One turn moves each row of this set onto another row. After a few examples, where does it send each row asked below?
dos: [ 17.3  19.4   3.9  -8.9   2.0 -25.2 -12.8  -4.8  -0.3  -3.2  -6.5  15.0
 -21.3]
tib: [ 10.3  -1.8   6.3   3.4  24.0 -12.1   6.0  -2.4  23.6  -7.9   5.0  10.3
   1.7]
soteb: [-16.4  17.9   9.3  -1.4 -21.8  -9.3 -30.6   6.6  34.7 -14.5  10.6  11.2
 -12.8]
bonog: [ 13.7  37.9  -0.5   8.0 -13.7  -4.6 -16.1  -9.0   1.3  13.4  -9.6   4.8
 -12.7]
Repu: [-13.9  41.5  -5.1  11.5 -19.6 -12.8   5.1  14.2  14.9  -1.7  10.0   6.2
 -17.6]
gik: [-15.6   9.1  15.4  16.0   8.8 -26.9  -0.4  16.6  27.7  26.9  -1.1  15.2
  -6.6]
befor: [  1.6  18.9   4.5  20.8 -21.4  -6.9   4.9 -11.9  39.7  -7.9 -20.2  -9.6
  -4.3]
zep: [  6.5   6.9  20.8   5.9  19.1 -10.0   0.8  12.2  13.3  19.2   1.4  17.5
   6.9]
lati: [-10.8  14.0  30.1  14.0   2.2 -14.3   9.4   7.7  27.9   7.0 -26.0   3.1
   9.6]
lituf: [  5.6  21.3   0.5  16.7  22.7 -11.0  -3.5  18.5  29.6   6.6   7.9  38.4
  -1.0]
Bod: [-24.7  18.2   5.8   4.8   9.1   8.0   8.5 -10.0  44.7  -6.2 -19.3   8.1
  -8.5]
kebet: [ 10.1 -12.3  22.8   3.4  -4.0 -15.7  -5.1  14.6  22.0   0.7  -0.2  28.8
   0.0]
robup: [  7.1  34.1  -3.2  -0.9 -27.2  -3.3   6.5  10.0  21.8   2.3  10.4  19.2
 -25.6]
Tinaz: [ -1.0   9.4  -9.4   9.0  12.6 -29.5   4.6   2.5  15.1   1.3  14.7  12.9
 -18.7]
moku: [35.7 34.4  7.0  4.8  2.6 -7.4 -6.0  4.1 26.4 -1.4  3.6 26.0 -5.3]
gunab: [  0.8  33.9  -0.5  11.5  -7.3   6.6  18.0  10.7  48.6  -7.5 -10.3  25.9
 -14.7]
fuzo: [ -9.8   3.0  21.6  -5.2   1.3 -24.1 -13.6   8.2  10.0 -14.6 -29.7  18.1
  -6.1]
batuv: [-30.4  22.7  16.8 -10.9   8.3   2.6 -19.8   2.0  20.1   8.3 -15.0   9.6
  -8.7]
tul: [-20.3  15.4  -3.9  16.1   2.0   6.5   0.8 -25.3  33.4   0.6 -13.4  18.6
 -20.0]
zizod: [ -2.0  24.9 -16.2  10.5 -37.2  -5.5 -13.3   4.5  24.7  -5.2  -9.5   3.9
   3.4]
pakez: [17.0 14.8 18.7 20.2 -5.1 -1.1 12.3 -6.0 42.2 -4.8 -0.9  7.8  9.9]
Mavu: [-21.3  33.3  14.7   3.1   4.0  -1.6 -27.8   1.7  36.9  20.8 -12.9  17.0
 -15.0]
sirop: [ -3.4  36.9 -21.2  16.4 -21.2  -5.2   0.7   9.1  24.9   2.6 -30.0  11.4
  -1.4]
Depi: [ 12.4  -0.1  10.9   2.7   0.8 -32.8  13.1  11.3  22.8   9.6  -2.3  10.5
 -16.6]
bilat: [ -3.3  32.6  -7.3   2.3 -21.9  -0.7 -36.5   9.2  26.6   6.7 -14.3   9.1
   8.1]
ris: [ -8.3  27.0 -14.5   4.2  -6.6  -0.1 -26.6 -14.0  26.9  11.3 -23.8   0.7
  -0.2]
pok: [-10.0  -2.1   6.6   5.5   5.1 -30.9 -14.4  22.2  30.3 -11.9   0.2  31.1
  -8.6]
Ket: [-11.3  38.5  11.1  10.8   3.8 -10.3 -10.0  13.7  22.5  -0.9 -41.0   1.6
   2.5]
zasu: [-10.9  35.7  -6.6  19.7  -4.6   6.3   5.5  13.2  29.5 -16.3 -12.7  39.3
 -10.2]
Kol: [-10.3  18.9   9.0 -15.1 -19.2  -1.4 -25.4   8.7  12.1  -6.2   6.4  21.8
 -17.6]
temuz: [-4.6 -9.5  6.8 20.9  6.7 -9.4  0.1 -5.5 36.9  1.9 12.7 22.3  0.2]
Tok: [ 16.2  11.8   7.9   0.2  22.6 -23.7   5.4  22.8  31.8  -7.0  -9.0  23.4
  -6.6]
kefi: [ -7.7  23.6 -20.7  10.2  -7.9   1.5 -14.5  -5.6  34.3  -8.1 -36.9  17.4
   0.3]
mil: [ 22.8  33.4   7.7  16.5 -22.2   3.4 -17.7  10.2  37.5  -5.5 -16.5  26.3
  -0.6]
Giva: [ -3.7  14.3   1.5   1.8  -7.6  -3.1 -30.0  -8.4  10.1 -26.2 -23.3  11.9
  -3.2]

Tok turns into Depi
soteb turns into Mavu
Now these:
sirop turns into zizod
temuz turns into lituf
Ket turns into befor
Bod turns into gunab
dos turns into fuzo

One turn moves each row of this set onto another row. After a few examples, where does it send each row asked below?
kur: [  9.6  -9.7  23.9  -9.7  -8.1  -7.1  11.0 -22.7 -28.1 -19.4  14.5  -5.1
   4.1 -13.3 -12.9]
teme: [ -2.7  -9.0  13.7  10.6 -17.4  -1.7   1.4 -16.5 -13.9  18.5   5.1 -26.7
   1.5  -3.9   7.4]
vumef: [ -6.7  -5.4  18.1  -5.3  11.4 -10.4  16.1 -20.7 -12.7 -30.5   6.6  -7.6
  13.8 -19.4 -14.2]
Vepa: [-14.0   5.2  23.0  -7.1  -2.8   8.6  -5.7   9.0   6.0  -3.7  15.3   6.8
  -1.5 -28.5   8.2]
gegif: [ -1.7 -17.4 -16.6   6.7  -7.7   1.0  15.4  -4.4  -7.0  -1.4   7.9   8.5
  -3.4  24.0  -3.8]
takek: [ 20.9   2.0  -1.2  10.6 -13.8  -4.1  -3.4  -0.8  -4.1  19.9 -19.6  -1.6
   9.8  10.4   1.4]
pon: [  3.2  -3.7  -0.8   1.2  19.4  -3.3   6.4  12.3 -17.4   3.5  17.9 -21.9
 -10.8 -19.9 -10.0]
nez: [  3.2  -0.6  -6.2  15.7   6.3   4.1 -10.3   3.3  19.7   2.0   2.1   5.7
   5.5   8.0  15.9]
Pib: [ -1.7   2.3  -6.6  -3.2 -14.2  -9.0   8.2   5.3  -9.6 -17.5 -22.7  25.8
   3.1   2.0  -9.3]
lil: [ -8.0  10.2   2.0 -12.6   6.1  15.0   1.7  -5.2  17.8 -19.6 -11.0  -8.3
   5.2 -14.8 -30.8]
bana: [-12.0  -4.9  10.0  12.4 -20.0  -7.3  -1.3 -18.5  -2.1   2.3  -7.4  -5.8
  17.5  22.2 -29.3]
Dizav: [-17.1   6.4  11.2  -3.7   0.9   9.3 -14.5   5.0  13.2  -9.8  -0.5  22.6
  -5.3  13.3 -21.2]
zapi: [ 17.0  10.9  -6.6  10.1  -0.1 -12.4  10.8 -14.3   4.2  22.1  18.3   5.9
   1.5  -1.4   7.0]
zov: [ -2.7 -16.3   9.8  -0.1 -22.9  -6.5  -2.8 -23.9 -27.3  -5.9  19.3   1.4
  -6.7 -10.2  -7.1]
defu: [  2.2  20.6  -3.7 -19.0  11.8  -6.0  15.0  13.5  -8.9  -5.3  -9.1 -11.1
  -6.9  10.0 -26.1]
Buvu: [ -1.5   3.4   9.0   6.8  27.5   0.2 -19.6  10.8 -16.7   1.5   5.5  -0.8
  15.1 -17.8 -22.0]
sibub: [ -5.3  -7.6 -13.5 -11.5 -28.8   2.0   1.3 -21.0 -14.2   2.5  14.0  -2.9
 -15.2  -0.8  -8.7]
gib: [  3.9  14.4   7.8  -9.1   4.9  10.2 -11.0   7.4   5.0  -7.5   9.6 -12.4
  -9.1 -28.1   9.6]
voga: [ -1.2 -10.4 -20.1 -11.8 -21.7  13.9  -9.1  -0.2  -3.8   4.9   0.9  -2.5
  -9.0  -4.5 -23.3]
Suz: [-16.2   1.1 -19.0  -9.0  -3.7  16.5 -13.0  -3.7  10.3  -7.0 -10.7   2.6
   1.1 -12.2 -22.2]
zozo: [ 11.1   7.1  26.0  13.1  -2.5   0.0  16.4 -25.6 -13.9  -0.1  11.6  19.7
  -1.3   0.5 -14.0]
fimuf: [  9.7  10.7  11.1   0.5   6.2  18.8 -13.5 -23.8  -0.3   7.3  27.8 -14.9
   5.5  -3.1 -11.1]
zal: [ -9.1  18.3  15.6 -14.4  16.4 -36.5  -5.4  -3.5  -6.4  -7.8  -5.8   0.9
  12.2   7.7  -1.2]
Vevar: [  3.5   9.0  11.8   9.6  -4.3 -34.2  -6.2 -12.6 -19.2  22.2  -3.0   7.2
  11.5  -5.1  -5.2]
kunir: [  0.8   0.1  20.7  -1.7 -26.1   9.2 -11.7  17.8  -8.8   1.6  -8.9  10.9
  -4.4   7.2  -9.0]
zibe: [ -0.8   8.7  -6.1   3.6  13.9  -3.4  -4.6 -21.4 -35.2  -6.3 -12.4  10.7
   5.3   8.0 -18.5]
lupo: [  0.9  -2.6  -5.2 -24.8  -4.5  18.7 -18.6   6.0  -7.6   6.1  -4.2  -9.5
   8.8   5.8   7.1]
let: [ -9.6 -12.3  -7.6 -11.3  -3.1   2.3  10.0  -0.4  13.0   1.0  24.9 -13.4
  25.4  -4.1   1.7]
muko: [ 17.1   2.4  26.4   7.0  -7.1  -1.8  13.0  -9.2  -3.1  10.2  20.4 -23.3
  16.6   0.0 -21.6]
mas: [  0.8  -1.2  19.5   0.5  18.6 -15.8 -14.1  22.3  13.3 -10.2   9.2  -2.9
   6.2   6.7  -4.8]
fimas: [ -3.6   5.0   6.1   3.9 -30.6 -17.3   9.3 -18.9   0.7  -5.8  -5.0  14.3
  12.4  15.3 -21.4]
rogo: [-23.9  16.2  14.9 -18.5   7.1  -7.7  -1.8   2.8  11.8   3.3  -4.2 -26.7
   4.3  -9.3 -14.2]
fasu: [  7.1   5.2  -3.1 -20.8 -12.4  11.8  15.0  -7.5  -4.0  -2.1  17.6   5.1
  11.2   4.8  19.3]
kibi: [  6.6   2.5   9.6  -4.3  -3.8   1.2 -19.8 -18.4   1.4   4.6  31.4 -12.2
  21.5 -16.8  -1.4]
rarod: [ 11.2   5.7  -0.1  -0.4   2.7 -16.4  -1.4 -19.3 -22.2 -16.1  -5.0  10.1
  15.4  16.9 -31.9]
Tad: [  0.1   7.0  15.0 -11.0  18.9  -6.7   3.1 -15.8 -24.5   5.5   1.9  -5.1
  24.8 -27.7  -0.1]
Ledub: [ -5.2  -1.2   9.5  -0.6  20.7 -19.4  21.0   9.8  -4.6  -7.5   3.2   8.0
   9.6  -3.3 -36.3]
fusa: [ -9.4  -4.0  18.7  -0.3  11.1  -1.6   5.1  -4.1   3.8 -25.6  -8.8 -12.6
  14.4 -21.3 -30.9]
luma: [ 17.6  14.1  21.9  -8.4  13.2 -27.5   1.8   1.9  -4.1   9.0  24.7   4.5
   3.8  -4.9 -11.8]
zos: [-10.8  29.1  11.8   3.7  14.3  -7.0   5.3 -35.7  -8.2  -6.1   2.8   4.6
  14.8   2.5 -13.5]
pem: [-12.7 -18.5   0.4  18.0 -12.5 -14.5   7.2  -9.0 -17.7   1.7   3.2   4.9
  28.1   5.0  -0.3]
Ruf: [  0.4  -0.5   8.9 -21.2 -16.0   0.7   9.1   7.1 -10.7 -10.9 -17.0  21.0
  22.1   6.5 -12.7]
zit: [-34.4  10.3  -3.8   2.5   1.7  -4.7  -5.5   7.7   7.9  -2.1   6.8  -4.7
 -12.8  -5.8   6.4]
Bikeb: [  1.7   4.2  -3.0  -0.6  20.6  -9.3  -8.3  -4.5  -4.1  -6.1  22.6 -33.2
   2.2 -16.5  -5.3]
zikem: [ -5.2  13.6  10.4  12.3  -1.0 -16.0  -0.1  -3.1 -10.6 -20.7 -19.9   3.2
 -14.7   8.2 -27.5]
Nulo: [-16.6  17.3  14.8  -1.7  -8.3 -15.2  20.0  -3.0 -12.2  -9.1 -17.4  -0.3
 -18.3   0.8 -15.5]
vodo: [  2.6  -8.4  -3.4  -8.6 -16.4  -2.2   2.8  10.1  10.4   6.0  18.8 -17.2
  12.8 -22.2   7.1]
duva: [  5.3  14.7   8.4  -9.9   2.4  -6.3  -5.0   5.1  13.0  -8.4 -21.5  -9.2
   6.0  23.5   4.2]

zozo turns into rogo
fasu turns into zos
Now these:
sibub turns into vumef
let turns into zibe
duva turns into zapi
rarod turns into gib

One turn moves each row of this set onto another row. After a few examples, where does it send each row asked below?
nupud: [-13.4  18.5 -14.5   8.7  -8.5  -2.9  -0.1 -25.4 -35.2  -8.4 -27.1  -0.2
  -4.8   4.7 -19.4 -24.6  20.0  -8.8  33.5 -17.9 -25.4  11.7  -4.7  -1.3
 -13.6]
Videp: [ -8.8 -38.0   4.5  -4.2 -28.5  38.8  -0.7  -4.6  -6.3  19.5 -11.5   6.5
  -9.3 -19.3  -5.3   6.2   9.7  14.3  31.2  17.6 -11.3  15.2  -6.4  17.5
   6.7]
kegum: [ -2.7 -37.0   2.1   4.6 -30.6  35.9   0.4   2.1  -4.6  21.0  -9.1   4.5
  -4.8 -19.1   1.5   6.7  13.0  13.3  34.1  18.2  -8.5  14.2 -13.1  15.4
   9.9]
sez: [ -5.7 -24.2  -6.6  -2.5 -11.4  19.9 -14.5  -3.2   2.1  29.7 -14.0  16.2
   3.4  11.2 -20.2  20.9   2.8  15.4  26.1  -4.8 -21.8  27.6   5.3 -14.2
  -7.2]
kopuv: [ -1.6  20.6 -14.7  22.6  -6.7  -7.5   2.1 -17.3 -32.8  -4.1 -28.4 -12.2
   4.7   5.6  -6.8 -21.1  23.9  -8.7  39.5 -16.7 -15.1   6.3 -17.2  -0.5
  -9.0]
bati: [ -6.3  18.0 -13.4  15.7   4.0  -1.9   4.8 -29.8 -32.6 -13.0 -30.8 -13.8
  -2.1   8.7 -11.2 -15.1  18.6  -8.4  39.6 -18.7 -16.2   2.1  -2.1   7.8
  -6.8]
Git: [ -0.9 -42.1 -16.0 -14.5 -17.7  31.9   1.3   0.7 -15.8  13.2 -34.3   1.0
  -4.0  -3.6 -15.5  10.0  19.7  33.5  51.3   1.8  -0.8  -1.3   3.6  -5.0
   9.4]
kufor: [-13.9  15.4 -16.5  15.8  -8.0  -5.5  -2.4 -24.8 -29.0  -9.5 -21.3   1.7
  -3.4   0.3 -18.5 -23.6  19.0 -12.4  33.5 -21.7 -27.4  12.8   0.7   1.8
 -10.8]
mozuv: [  3.2 -40.4 -17.4  -7.1 -19.7  29.5   2.1   6.3 -14.0  15.4 -33.1  -2.0
  -0.2  -4.3  -9.4  11.0  22.5  33.3  54.6   2.3   2.2  -2.4  -2.5  -5.8
  12.1]
tabon: [ -3.8 -42.5 -20.4 -13.2 -22.9  31.0   0.3   4.1 -14.3  14.7 -29.2   9.0
  -5.6  -4.5 -15.7   7.7  23.7  32.2  48.8   2.6  -6.6   2.8   4.2  -8.6
  11.5]
zemun: [ -6.5  20.6  -9.0  11.5  -2.4  -3.2   1.6 -26.9 -35.9  -7.1 -32.3 -13.2
  -0.3   6.1 -15.7 -20.3  16.6  -6.8  38.8 -17.6 -15.6   5.2  -9.2   3.1
 -13.3]
Vuvub: [  0.9 -41.7 -23.4  -4.9 -24.2  28.5   1.5   9.2 -12.8  15.1 -28.0   5.6
  -1.8  -4.8  -9.0   8.1  27.1  31.6  51.2   3.3  -3.2   1.7  -1.2  -9.2
  14.3]
lovus: [ 10.6 -19.0   0.3  10.3  -4.6  16.6 -10.8   0.5   2.2  33.6 -21.7  -5.9
  17.9  12.5  -6.3  27.8   0.9  17.1  38.2  -4.2  -3.4  16.3  -8.6  -8.3
  -6.4]
fuz: [ -6.7  15.6 -19.4  28.2 -10.9 -11.1  -1.8 -15.6 -26.6  -6.8 -19.1  -1.7
   3.4   0.8  -9.7 -23.2  24.3 -12.7  37.9 -20.3 -23.2  11.8  -8.5  -0.1
  -5.3]
nem: [ -1.8  17.9 -18.4  27.0  -2.6  -6.6   5.2 -19.9 -29.0 -10.3 -26.0 -11.8
   2.0   7.8  -3.7 -16.5  25.7  -9.3  41.1 -16.6 -16.1   3.7  -9.7   4.2
  -2.5]
pesab: [ -4.3 -36.2  10.2  -5.7 -23.0  40.0   0.7  -8.7  -7.6  19.5 -16.7  -3.2
  -6.1 -17.9  -4.3  10.1   5.5  16.3  35.8  16.7  -4.9   9.8  -7.5  21.7
   6.1]
liku: [  5.7 -31.3  -4.4  10.1  -3.3  44.2   9.5  -8.2  -4.8  16.8 -38.4  14.0
   5.7 -23.8   4.7  15.7  11.2   8.6  42.1  17.5  -0.2  -0.7  -5.9   8.0
   2.9]
lemil: [  3.2 -32.1 -11.9  15.7 -10.3  41.5   7.4  -1.3  -1.5  17.4 -31.1  24.4
   3.8 -26.0   6.7  12.2  17.7   5.4  38.7  17.7  -6.5   5.3  -7.7   3.3
   6.0]
zesel: [  4.6 -22.6 -10.6  14.3 -13.9  13.8 -12.7   8.7   5.5  33.6 -11.4  10.5
  12.6  11.0  -7.2  21.1   9.3  13.2  31.4  -3.1 -15.6  25.4  -7.7 -16.0
  -2.1]
Dal: [  1.4 -35.0   6.9   3.5 -25.5  36.3   2.0  -1.4  -6.0  20.7 -15.1  -5.3
  -1.5 -18.0   2.7  10.4   9.6  15.5  37.8  17.9  -2.2   8.4 -13.8  19.7
   8.6]
rute: [ -8.6  18.5 -21.3  20.8 -12.5  -7.8   0.6 -16.0 -31.4  -5.7 -21.9   1.2
  -1.0   3.9 -10.6 -25.3  27.3 -10.1  33.3 -16.5 -24.6  12.6 -12.6  -4.4
  -8.7]
guzo: [  0.8 -21.3   3.9  -6.9  -0.7  22.7 -13.1 -11.7  -0.9  29.9 -24.2  -0.7
   8.8  13.2 -19.5  26.2  -5.1  18.4  33.2  -5.5 -10.4  17.6   2.9  -6.9
 -10.7]
bep: [ -3.2 -32.7  -2.6   0.3  -3.0  48.1   7.4 -15.0  -6.8  14.7 -38.3  20.7
  -1.7 -23.9  -3.9  14.6   8.2   9.0  37.5  15.7  -5.6   2.2   2.3   9.1
  -0.3]
vut: [ -9.1  17.4  -8.5  13.0   0.1  -5.1  -1.0 -29.9 -31.6  -9.8 -28.6 -11.7
   1.0   2.0 -17.6 -18.7  13.0  -9.4  38.5 -21.8 -18.8   6.5  -1.9   7.3
 -12.2]
sida: [-13.5  15.8 -18.4  12.8  -3.1  -1.8   2.4 -29.4 -31.7 -14.4 -24.4  -0.6
  -7.7   7.3 -16.9 -19.5  22.1 -10.1  34.0 -17.8 -25.7   9.3   3.0   4.3
  -5.7]
Lel: [ -9.1  16.0 -24.4  25.2  -8.1  -5.9   3.4 -18.5 -28.3 -11.6 -19.5   1.7
  -4.5   6.4  -8.2 -21.0  28.8 -12.1  35.3 -17.0 -25.7  10.4  -4.8   0.7
  -1.9]
fufe: [ -1.3  18.2 -12.2  25.7  -3.8  -9.6   0.7 -20.7 -29.3  -6.9 -27.1 -15.0
   7.5   1.4  -8.0 -18.8  18.1 -10.4  42.6 -20.8 -14.8   5.2 -10.8   5.5
  -7.9]
Zunov: [ -4.8 -34.6 -10.9   5.7 -10.0  45.1   6.2  -7.5  -3.6  15.1 -31.4  30.7
  -3.0 -25.6  -2.2  10.7  15.2   5.8  34.5  17.0 -12.1   7.6   0.9   3.4
   3.1]

vut turns into fufe
bati turns into nem
guzo turns into lovus
Now these:
rute turns into nupud
lemil turns into Zunov
Videp turns into pesab
tabon turns into Git

